Each row has a name. Each question is about the rows just above it. Places in a row count from 1.

k_591: 0.41, 5.32, -7.26, 5.82, -3.01
k_967: -3.07, -2.36, -7.94, -1.82, -2.36
k_847: 8.34, 2.84, -7.62, 0.31, 0.67
Table of tags by key:
2.84 -> k_300
5.32 -> k_226
5.31 -> k_832
2.83 -> k_448
-2.36 -> k_798
8.34 -> k_910
Look up the entry of k_847 at place 2 in the table: => k_300
Whose row is 0.41, 5.32, -7.26, 5.82, -3.01? => k_591

k_25: -0.03, 0.60, 0.58, 0.66, -0.33, 0.90, 0.30, 0.26, 1.23, -0.18, -0.38, -0.37, 0.38, -0.37, -1.16, -0.42, 0.06, 0.63, 0.56, 0.01, -0.53, -0.02, 0.14, -0.53, -0.43, -0.82, 0.55, 0.10, 0.61, 0.23, 0.26, 0.71, 0.51, 0.22, -0.23, -0.08, -0.59, -0.06, 0.03, -0.83, -0.46, 0.83
k_514: 0.43, 0.26, -0.21, -0.33, -0.25, 0.38, -1.12, -0.42, 0.35, -1.31, -0.37, 0.68, -0.72, 0.27, -0.06, 0.53, 0.84, 0.85, 0.31, 0.01, -0.60, 0.00, 0.02, -0.51, 0.73, -0.47, 0.28, 0.49, 0.21, -0.16, -0.42, 0.31, 0.03, -0.48, -0.27, -0.17, -0.23, -1.16, -0.02, -0.57, -0.42, 0.15
k_303: -0.14, -0.26, -0.14, -0.26, 3.90, -0.60, 0.28, -0.65, -0.90, 0.46, -0.34, 0.35, -0.77, 0.15, 2.50, -0.09, -0.39, -0.91, 1.43, -1.03, -3.67, 0.54, -0.83, -9.10, 0.00, -0.40, 0.15, -0.95, 0.40, -0.19, -0.65, 1.15, 0.23, -0.44, -0.03, 0.53, -0.96, -0.11, -0.15, 0.70, -0.12, -0.17
k_824: 1.38, 0.08, -0.85, 0.70, 4.05, -0.16, -0.70, 0.28, -0.71, 1.27, -0.29, 0.57, 0.30, -0.62, -0.73, 0.21, -0.94, -0.36, 0.63, 0.35, -3.78, 0.56, 0.21, 2.31, -0.34, -0.90, -0.54, -0.11, 0.25, 0.45, 0.28, -0.08, 0.07, 0.30, -0.87, 0.71, -0.31, -0.10, -0.34, -0.28, -0.40, -0.12
k_509: 0.27, 0.61, -0.19, 0.02, -4.07, -0.39, -0.04, 0.21, 0.22, -0.69, -0.45, 0.10, 0.26, -0.27, 0.74, 0.30, 0.42, -0.76, 0.62, 0.32, 2.24, -0.50, -0.13, 2.06, 0.36, -0.15, -0.40, -0.47, -0.10, 0.04, 0.21, 0.49, 0.22, -0.08, 0.12, -0.25, -0.04, -0.15, 0.31, -0.14, 0.43, 0.37
Which entry of k_509 is missing from -0.04, 0.21, -0.25, 0.30, -0.08, 0.31, 0.37, 0.22, -0.19, 0.02, -4.07, -0.13, -0.40, -0.76, -0.50, -0.45, -0.10, -0.15, 0.27, 2.24, 0.22, 0.12, 0.43, -0.39, 0.61, -0.15, 0.49, -0.04, 0.21, 0.26, 2.06, 0.32, -0.27, 0.04, 0.10, -0.47, 0.62, -0.69, 0.36, 0.42, 0.74? => -0.14
Table of tags by key:
4.05 -> k_895
-0.47 -> k_2
-0.90 -> k_568
-0.15 -> k_990
Look up the entry of k_824 at place 26 in the table: => k_568
k_303 without one entry, shuffled: 2.50, -0.77, -0.14, 0.28, 0.46, 0.54, -0.65, -0.11, -0.34, -0.15, 0.15, -0.40, 0.70, -3.67, -9.10, -0.60, -0.03, -0.09, 3.90, 0.53, -0.83, 1.15, -0.14, -0.19, -0.44, -0.17, -0.65, -0.39, -0.26, -0.26, -0.95, 0.00, 0.23, -0.96, -0.90, 0.35, -0.12, 0.15, 1.43, 0.40, -1.03. Gone: => -0.91

k_991: -2.92, -1.13, -2.37, -1.12, 2.83
k_303: 2.01, 1.43, -2.85, 2.00, -8.56
k_824: 3.95, 1.15, -2.00, 2.87, -3.76
k_967: 3.95, 1.15, -2.11, 1.31, 0.86
k_395: -0.32, -0.09, 7.28, -3.95, 1.96
k_303 without one entry, shuffled: -8.56, 2.00, -2.85, 1.43. Gone: => 2.01
Table of tags by key:
-2.85 -> k_31
-2.37 -> k_170
7.28 -> k_393
0.86 -> k_308
-2.11 -> k_301
Look up the entry of k_967 at place 3 in the table: => k_301

k_991: -0.09, 1.54, -0.10, -0.43, -1.54, 0.43, -0.20, -0.06, 2.11
k_509: -1.08, -0.24, 2.12, -1.58, -1.13, 0.31, 0.15, 4.14, 3.38
k_395: 0.38, 1.65, -1.22, -0.21, -1.85, -0.20, 0.07, 1.61, 3.50
k_514: -1.08, -0.24, 2.12, -1.58, -1.13, 0.31, 0.15, 4.14, 3.31
k_824: -1.23, 0.69, 2.13, -2.45, -2.00, 2.23, 3.83, 3.99, 5.22
k_847: -1.08, -0.24, 2.12, -1.58, -1.13, 1.99, 3.24, 4.21, 3.82
k_465: -1.23, 0.69, 2.13, -2.45, -2.00, 2.23, 3.63, 3.99, 5.22
Shuffled k_991 with one entry gone: -0.43, -1.54, 2.11, 1.54, -0.06, -0.20, -0.09, 0.43, missing => -0.10
Table of tags by key:
5.22 -> k_655
3.99 -> k_84
-1.13 -> k_271
-2.00 -> k_372
Look up the entry of k_465 at place 5 in the table: => k_372
k_824 without one entry, shuffled: 3.99, -2.45, -2.00, 2.13, 2.23, 0.69, 5.22, -1.23. Gone: => 3.83
Whose row is -0.09, 1.54, -0.10, -0.43, -1.54, 0.43, -0.20, -0.06, 2.11? => k_991

k_514: -0.30, -1.97, -0.09, 0.72, -0.70, -0.81, 1.33, 0.48, 1.15, -0.91, 1.60, 0.45, 0.17, -3.18, 0.95, 0.55, 1.27, -1.28, -0.15, -1.57, -0.50, 1.36, -0.26, 3.14, 2.54, -0.57, -0.14, -1.13, 1.56, -2.95, 1.77, 2.40, -0.34, 0.26, -0.27, 2.16, -1.50, 0.16, 1.20, -2.71, -2.24, 0.91, 0.35, 1.45, 0.21, 0.88, -0.16, 0.37, 1.14, -1.43, 0.70, 0.83, 0.32, 0.93, 1.18, -3.19
k_967: 1.32, -2.32, -1.04, 2.65, -0.59, 4.99, -1.60, -6.11, 1.43, 1.71, 1.02, 0.55, 2.24, 5.49, 8.01, 1.87, 7.42, 1.29, -4.82, -2.72, 0.98, -4.91, -3.57, -1.75, 2.73, 6.03, -2.01, 3.81, -0.67, 1.96, 3.15, -1.27, 3.48, -1.29, 3.81, -1.93, -2.57, 2.68, -0.12, 1.37, -0.23, 5.27, 3.87, 4.96, -3.34, -4.58, 4.27, 4.32, -3.97, 0.68, 0.08, -4.23, 1.95, 2.68, -0.71, 3.06
k_699: 1.48, -0.14, 0.24, -1.10, -0.84, -0.67, 2.22, 0.56, 1.04, 0.22, 1.44, 0.26, 0.87, 0.62, -0.96, -0.15, -2.04, 0.70, 0.15, 1.68, -2.46, -0.17, 1.14, -0.18, -1.67, 0.61, 1.32, 1.72, -3.00, 1.02, -1.02, 0.94, -0.82, 0.86, -0.04, -0.19, -0.27, 0.79, 0.35, 1.59, -1.96, 0.77, -0.81, 0.00, -0.54, -1.08, 0.70, 2.10, -2.18, 1.66, 1.14, -3.22, 0.96, -1.44, -1.20, 0.88
tags:
0.61 -> k_617
0.18 -> k_90
0.88 -> k_115
0.17 -> k_291
0.87 -> k_737
Join k_699 by its entry at place 13: => k_737
k_514 without one entry, shuffled: -1.43, -0.81, 0.32, -1.97, 1.36, 0.35, 2.54, 1.56, 0.72, 0.37, 1.27, -0.91, -3.19, -0.70, 3.14, 2.40, -1.57, -0.50, -0.15, 0.48, 1.15, -0.09, 1.60, -2.24, 0.70, 0.55, 0.21, 0.88, -0.57, -0.26, -0.14, 0.83, -2.71, -1.28, -1.13, 2.16, -0.16, -2.95, -0.34, 0.16, 0.17, 1.20, 0.91, 0.45, 1.33, -0.30, -1.50, 1.45, 0.95, 1.14, -3.18, 0.93, 1.18, 1.77, 0.26. Gone: => -0.27

k_824: 0.27, 0.38, -0.09, -0.03
k_991: 2.95, 3.71, 4.00, 2.64
k_465: 1.36, 2.19, 0.60, 1.85
k_509: -4.45, -3.29, -5.51, -5.52
k_591: -7.54, -0.98, 3.50, -5.20
k_847: 2.02, 3.01, 4.66, -0.41
k_699: -2.10, -2.48, -3.81, -0.41
k_303: 2.23, -2.63, -6.73, -0.92
k_395: -0.42, 3.47, -1.02, 1.11
k_25: -1.42, -0.06, 3.75, -1.17
k_514: -2.02, -1.62, 2.79, 0.19
k_967: 3.69, -3.08, 4.32, -4.92
key -> tag
3.50 -> k_8
-0.98 -> k_315
-3.29 -> k_859
Join k_591 by its entry at place 2: => k_315
Whose row is -1.42, -0.06, 3.75, -1.17? => k_25
k_509 without one entry, shuffled: -5.52, -4.45, -3.29. Gone: => -5.51
Shuffled k_509 with one entry gone: -5.51, -4.45, -3.29, missing => -5.52

k_465: -0.55, 7.84, 0.59, 0.61
k_967: 4.36, 7.42, -1.42, 0.11
k_699: 2.28, -4.31, 7.15, -2.61
k_25: 3.26, -3.61, 3.25, -3.48
k_991: 4.51, 6.07, -1.63, 0.89
k_591: 0.43, -2.39, -0.60, -3.13
k_847: -1.94, 4.19, 0.92, 1.07
Table of tags by key:
7.15 -> k_405
-3.13 -> k_429
-0.60 -> k_969
-1.63 -> k_892
3.25 -> k_960
The tag of k_591, keyed by place 3: => k_969
Where do -0.55, 7.84, 0.59, 0.61 appear? => k_465
Shuffled k_967 with one entry gone: 4.36, -1.42, 7.42, missing => 0.11
Shuffled k_967 with one entry gone: 0.11, 7.42, 4.36, missing => -1.42

k_25: 0.06, -0.78, 0.36, -0.04, -0.11, 0.71, 0.22, -0.33, 0.46, 0.23, 0.70, -0.41, 0.68, -0.93, -0.73, -0.65
k_514: 0.04, -0.39, 0.23, 1.48, 0.45, 0.41, -0.27, 0.77, 1.49, -0.24, 0.03, -2.34, 0.60, -1.39, 0.66, 0.12
k_395: -0.18, -0.09, -0.74, 1.49, -0.87, 0.25, 0.53, -0.27, -6.84, -0.07, 0.62, 0.46, -0.41, -0.10, 1.57, 1.02
k_303: -0.63, 1.29, -0.09, -0.92, -0.62, 0.06, 0.19, -0.43, -1.13, -0.10, 0.18, -0.45, -0.14, 0.10, 0.67, 0.48
k_991: -0.02, 1.60, 0.89, -0.28, 0.25, 0.55, 0.65, -2.43, -0.67, -0.17, -0.98, -1.49, 0.60, -0.38, -0.25, -0.40
k_847: 1.09, -0.40, -0.18, 0.95, 1.73, -1.60, 0.77, 1.39, -0.98, -0.07, 0.19, -0.62, 0.85, -0.85, 0.46, -0.40
k_465: -0.11, -1.27, -0.33, -0.20, -0.67, 0.48, 0.30, 0.80, -1.60, 0.34, 0.21, -0.54, -0.20, 0.02, 1.24, -0.80
tags:
-1.60 -> k_444
1.73 -> k_995
-0.67 -> k_110
-1.61 -> k_452
0.95 -> k_78
1.72 -> k_161
Look up the entry of k_847 at place 5 in the table: => k_995
k_303 without one entry, shuffled: -1.13, -0.43, -0.45, 0.06, -0.10, 0.19, -0.14, 0.18, -0.63, 0.10, 1.29, 0.67, -0.09, -0.92, 0.48. Gone: => -0.62
-0.11, -1.27, -0.33, -0.20, -0.67, 0.48, 0.30, 0.80, -1.60, 0.34, 0.21, -0.54, -0.20, 0.02, 1.24, -0.80 is in which row? => k_465
Which entry of k_303 is missing from 0.67, -0.14, -0.10, 0.06, 0.48, -0.45, -1.13, -0.63, -0.62, 0.18, 1.29, 0.10, -0.92, -0.43, -0.09? => 0.19
The row with 0.04, -0.39, 0.23, 1.48, 0.45, 0.41, -0.27, 0.77, 1.49, -0.24, 0.03, -2.34, 0.60, -1.39, 0.66, 0.12 is => k_514
Whose row is 1.09, -0.40, -0.18, 0.95, 1.73, -1.60, 0.77, 1.39, -0.98, -0.07, 0.19, -0.62, 0.85, -0.85, 0.46, -0.40? => k_847

k_514: 4.94, 1.67, -2.90, -1.24, 0.04
k_991: 3.58, 3.01, -9.13, -0.38, -0.76
k_699: -6.23, 4.88, 4.89, -2.56, 0.15
k_395: -1.58, 1.47, 0.71, -1.00, -0.86
k_509: -3.84, -3.68, -6.58, 3.50, 0.50
Which entry of k_991 is missing from -0.38, 3.58, -0.76, 3.01? => -9.13
Table of tags by key:
4.94 -> k_800
-2.56 -> k_951
-6.24 -> k_142
-6.23 -> k_753
-6.22 -> k_11
The tag of k_699, keyed by place 1: => k_753
Which row holds -6.23, 4.88, 4.89, -2.56, 0.15? => k_699
Shuffled k_699 with one entry gone: -6.23, 0.15, 4.88, -2.56, missing => 4.89

